(in the rows, 128 means zero)
A single turn carries every row of the set below to another of its rows. Some are shown first; where does it send the rows asked next?
Q715: [153 144 102 117 137 125 115 131  98 117 135 134 108 116  92 134 109 140
 123 156 154 158 127 102]
Q366: [152 103  86 137 140 123 124 161 107  90 125 113 147 121 121  98 127 108
 122 153 153 144 147 113]
Q938: [183 121 105 146 152 147 130 160 119  91 130 114 158 112 115 113 123 104
 129 132 139 150 138  96]
Q103: [136 121 106 153 132 146 109 128 131 128 167 121 127  99 131  95 137 100
 114 122 161 148 139 128]
Q598: [165 150 108 117 154 137 126 134 110 113 146 149 107 113  94 132 116 140
 123 152 156 147 125 107]
Q953: [137 136  83 132 137 127  99 152 112 116 112 152 101  89 120 143 115 113
 111 125 155 147 141 123]
Q363: [142 127 122 155 133 155 104 140 137 133 150 121 131  99 144 107 141 111
 110 127 148 170 128 106]
Q515: [153 129  92 134 146 133  94 150 112 126 109 157 104  86 121 142 120 122
 119 118 160 150 134 116]
Q884: [159 120 104 149 148 143 135 166 118  80 135 121 149 121 118 105 126  95
 120 153 145 141 142 111]
Q907: [145 146  85 144 134 141 101 150 108 111 129 160 103  88 110 144 116  99
 113 122 156 143 138 121]
Q895: [167 142 115 138 111 152 115 154 105 131 130 135  75 108 133 125 135 125
 130 156 134 147 145 127]
Q130: [163 147 110 116 148 130 116 127 110 116 138 137 107 112  94 135 105 143
 131 147 153 151 128 102]
Q862: [170 115  94 146 105 141 152 151 104 147 135 109 114 101 122 110 132  99
 116 130 130 177 108 104]
Q346: [142 128  84 131 128 126 116 133 123 125 168 121 134  90 139 100 142 110
 102 113 147 158 147 126]
Q178: [153 119 110 152 113 144 155 143 125 136 138  99 105 100 119 110 108  89
 122 128 125 159 113 116]
Q894: [173 113 110 143 128 154 145 142 120 119 135 128 132 118  98  85 127  73
 111 143 128 148 141 106]
Q265: [176 103  89 135 146 126 119 154 110  99 120 107 159 110 119 104 125 117
 130 133 148 155 143  98]
Q853: [156 149 100 120 141 130 123 136  98 113 143 149 106 119  91 131 121 138
 119 159 157 154 126 105]
Q351: [172 101 101 113 133 125 139 144 127 125 109 116 135 109 121  85 124 106
 108 137 117 160 149 106]
Q105: [185 145  93 126 107 140 114 134  98 134 143 121  85  95 121 127 122 123
 137 131 131 144 156 130]
Q147: [156 108  95 123 122 128 144 140 120 112 128 115 129 115 105  83 116  82
 102 145 120 147 153 115]
Q798: [191 104 116 134 140 151 138 143 126 131 118 129 139 111 115  85 130  98
 115 134 124 163 137  94]
Q283: [170 130 102 139 105 144 108 137  95 139 136 126  77 106 120 117 130 124
 139 143 148 141 151 132]
Q733: [161 137  91 144 143 148  97 148 109 123 124 161 105  86 110 142 122 107
 122 115 161 146 133 113]
Q679: [153 112 103 134 129 130 168 148 132 133 138 113  99  98 132  97 117 102
 121 129 129 143 121 136]
Q340: [181 154 107 127 114 149 122 153 110 127 138 131  84 100 133 134 128 125
 127 140 119 151 150 125]
Q742: [147 134  98 135 129 135 111 143 128 131 148 121 140  90 151 111 145 121
  98 119 134 179 137 106]
Q860: [171 107  88 130 124 128 165 156 111 142 137 124 107  97 134  96 142 112
 112 131 137 161 117 121]

Q515 -> Q953
Q894 -> Q798
Q340 -> Q105
Where do these go?
Q860 -> Q679
Q884 -> Q938
Q103 -> Q363
Q853 -> Q598

A single turn carries every row of the set below to another of its rows. Some are shown first; where does it send the rows asked next?
Q353: [118 149 123 128 122 103 130 125 124 126 131  91 115 135 115 134 143]
Q23: [115 110 130 132 115 117 138 129 106 152 121 102 135 112 142 117 143]
Q606: [120 109 115 101 127 143 132 124 146 132 141 117 128 131 143 123 158]
Q802: [106 131 132 142 132 105 113 147 140 124 110 112 113 152 124 117 129]
Q561: [129 123 129 117 119 156 130 117 109 133 158 108 138 109 125 132 111]
Q220: [163 125 134 120 109 138 125 103 130 142 143 119 123 112 135 131 125]
Q620: [ 99 134 123 138 116 137 109 131 124 116 101 148 140 138 130 112 117]
Q793: [110 127 134 138 135 107 111 150 146 123 116 113 111 155 126 119 126]
Q342: [135 131 120 106 110 115 128 111 111 127 150 105 129 112 138 138 150]
Q526: [135  98 130 103 132 135 108 143 140 142 146 107 126 125 139 115 149]
Q890: [ 98 123 125 131 128 146 111 140 134 111 123 151 139 147 134 121 111]
Q498: [129 129 120 126 117 154 112 109 101 117 130 137 147 111 121 113 120]
Q187: [ 97 132 127 136 136 114 119 145 145 117 116 115 116 157 125 122 129]
Q34: [132 114 143 144 120 120 100 143 137 129 113 151 126 144 142 119 105]
Q333: [131 122 137 125 101 124 109 158 122 144 117 116 144 158 142 117  94]
Q60: [150 129 132 110 123 140 107 158 129 123 115 132 139 159 137 114 100]
Q403: [164 115 137 134 114 132 111 110 119 130 136 145 128 119 137 124 114]
Q572: [129 122 129 108 108 141 101 159 137 133 127 120 144 164 139 117 102]
Q395: [152 128 128 132 110 137 105 105 108 127 120 141 137 110 126 111 124]
Q486: [121 128 135 147 112 121 103 133 126 128  96 149 133 137 137 111 114]
Q281: [127 143 118 118 115 144 141 134 121 117 105 139 146 161 142 124 106]
Q644: [137 123 124  98 117 122 113 125 113 126 163 100 131 111 133 133 144]
Q26: [155 134 128 114 107 144 110 104 121 139 132 113 130 104 123 117 132]
Q456: [130 141 128 129 112 131 134 142 105 128  98 129 147 152 140 117  98]
Q216: [149 108 134 130 125 145 122 118 119 123 156 144 133 124 138 133 105]
Q859: [137 125 127 112 111 110 127 118 104 132 154 101 129 110 138 138 140]
Q962: [122 139 123 112 134 116 118 138 139 118 152  91 112 143 114 136 139]
Q307: [145 132 137 125 116 129 113 157 109 131 105 125 143 150 136 111  95]
Q384: [147 117 135 121 117 145 136 111 123 139 160 116 128 115 136 141 111]
Q746: [135 130 117  98 115 123 119 116 116 123 156 105 131 114 133 134 151]
Q487: [113 148 117 116 128 115 129 126 134 117 140  93 115 141 114 136 145]
Q723: [128 141 133 131 124  96 121 135 123 132 136  86 111 133 116 133 135]
Q17: [133  99 139 122 123 119 112 147 117 154 133  98 130 114 139 110 139]
Q325: [126 117 124 124 126 159 121 118 108 115 153 139 145 118 128 126 108]
Q547: [138 121 129 107 116 113 117 127 106 131 160  98 130 109 135 135 138]
Q610: [123 133 130 132  91 121 127 139 118 143 103 121 146 158 146 121 103]
Q969: [131 134 134 122 131 105 114 143 131 128 149  87 110 138 115 134 132]
Q707: [120 134 116 103 103 149 113 141 144 124 120 128 146 168 140 120 114]
Q772: [133 133 125 113 113 156 114 113 107 134 141 106 141 101 117 117 125]
Q954: [103 128 130 135 137 113 116 149 149 119 120 115 112 158 126 123 127]
Q317: [107 116 115 119 117 133 150 116 125 139 126 113 134 123 145 125 156]
Q807: [140 136 121 106 123 148 124 144 136 114 116 140 140 166 140 121 108]
Q656: [ 98 134 128 140 132 110 118 143 139 120 109 112 116 153 123 118 130]
Q179: [117 112 136 135 129 136 105 148 141 119 130 152 131 150 141 126 102]
Q459: [116 142 116 118  93 136 130 129 131 130 104 129 147 164 144 122 116]

Q395 -> Q325
Q384 -> Q26
Where do these go?
Q281 -> Q60
Q459 -> Q572
Q890 -> Q34
Q723 -> Q487
Q526 -> Q23
Q656 -> Q954
Q547 -> Q342

A single turn carries every row of the set below to another of its rows. Some are shown first; where does it send the rows asked next?
Q711: [121 119 169 157 130 129 111 121 151 101 136 118 129 163 148 132 108 125
 149 101 120 145 119 158 109 111 127 130 132 133 153 117 128]
Q788: [154 148 132 157 133 101 124 121 136 118 111 107 136 154 136 148 120  86
 117 139 107 119 145 134 103 122 134 133 122 154 154 126 109]
Q448: [132 125 131 135 131 119 118 151 118 157 113 149 122 135 121 113 144 101
 128 120 146 139 115 154 121  99 124 122 121 140 149 109 125]
Q205: [140 116 136 155 128 105 127 123 128 120  90 108 116 127 118 131 106 111
 160 123 123 115 150 135 119 152  95 162  92 126 134 123 129]
Q442: [120 146 117 157 137 129 104 103 114 129 122 123 118 130 147 147 115 122
 148 125 157 114 130 150 121 128  87 111 131 103 125 129 122]
Q648: [128 138 140 147 159 137 119  90 120 108 127 113 110 132 129 160 121 118
 157 128 145 106 124 139 144 119  90 142 134 102 145 127 124]
Q338: [142 112 165 146 132 130 110 145 133  89 147 116 137 157 125 120 126 135
 164 113 116 129 128 148 127 100 120 136 137 144 139 138 126]
Q826: [156 151 141 146 127 101 125 136 137 117 131 107 141 147 132 148 122 105
 122 139  91 121 147 139 106 134 121 130 118 148 159 142 113]
Q173: [136 127 158 163 144 132 126 131 138  89 133 120 131 172 128 128 143 119
 141 109 116 131 114 166 129  94 126 144 133 149 151 135 115]
Q931: [143 142 105 151 124 112 142 117 139 133 107 133 105 113 140 134 106 138
 121 112 128 104 123 152 106 114 140 139  96 155 138 135 116]
Q35: [152 137 132 161 146 140 106 114 120 109 132 109 119 116 138 144 131 133
 153 113 144 118 118 131 138 119  76 137 135 106 126 129 122]
Q266: [142 124 121 125 124 142 127 139  95 140 116 149 110 132 113 120 133 109
 131 125 139 103 101 163 135  89 110 132 114 135 145 124 129]
Q810: [148 129 105 154 119 106 137 132 131 126 118 126  96 100 133 131 122 134
 123  97 122 113 128 141 106 114 137 139  92 142 154 143 115]
Q180: [124 112 141 156 128 111 137 113 129 132  88 108 109 137 118 139  96 112
 152 134 126 115 138 135 110 146 112 167 105 127 141 116 112]
Q767: [146 120 134 132 136 133 126 167 100 138 131 144 108 119 130 123 144 102
 141 128 132 120 106 134 124  89 104 126 121 133 151 135 135]

Q788 -> Q931
Q648 -> Q173
Q810 -> Q205
Where do these go?
Q767 -> Q35
Q442 -> Q711

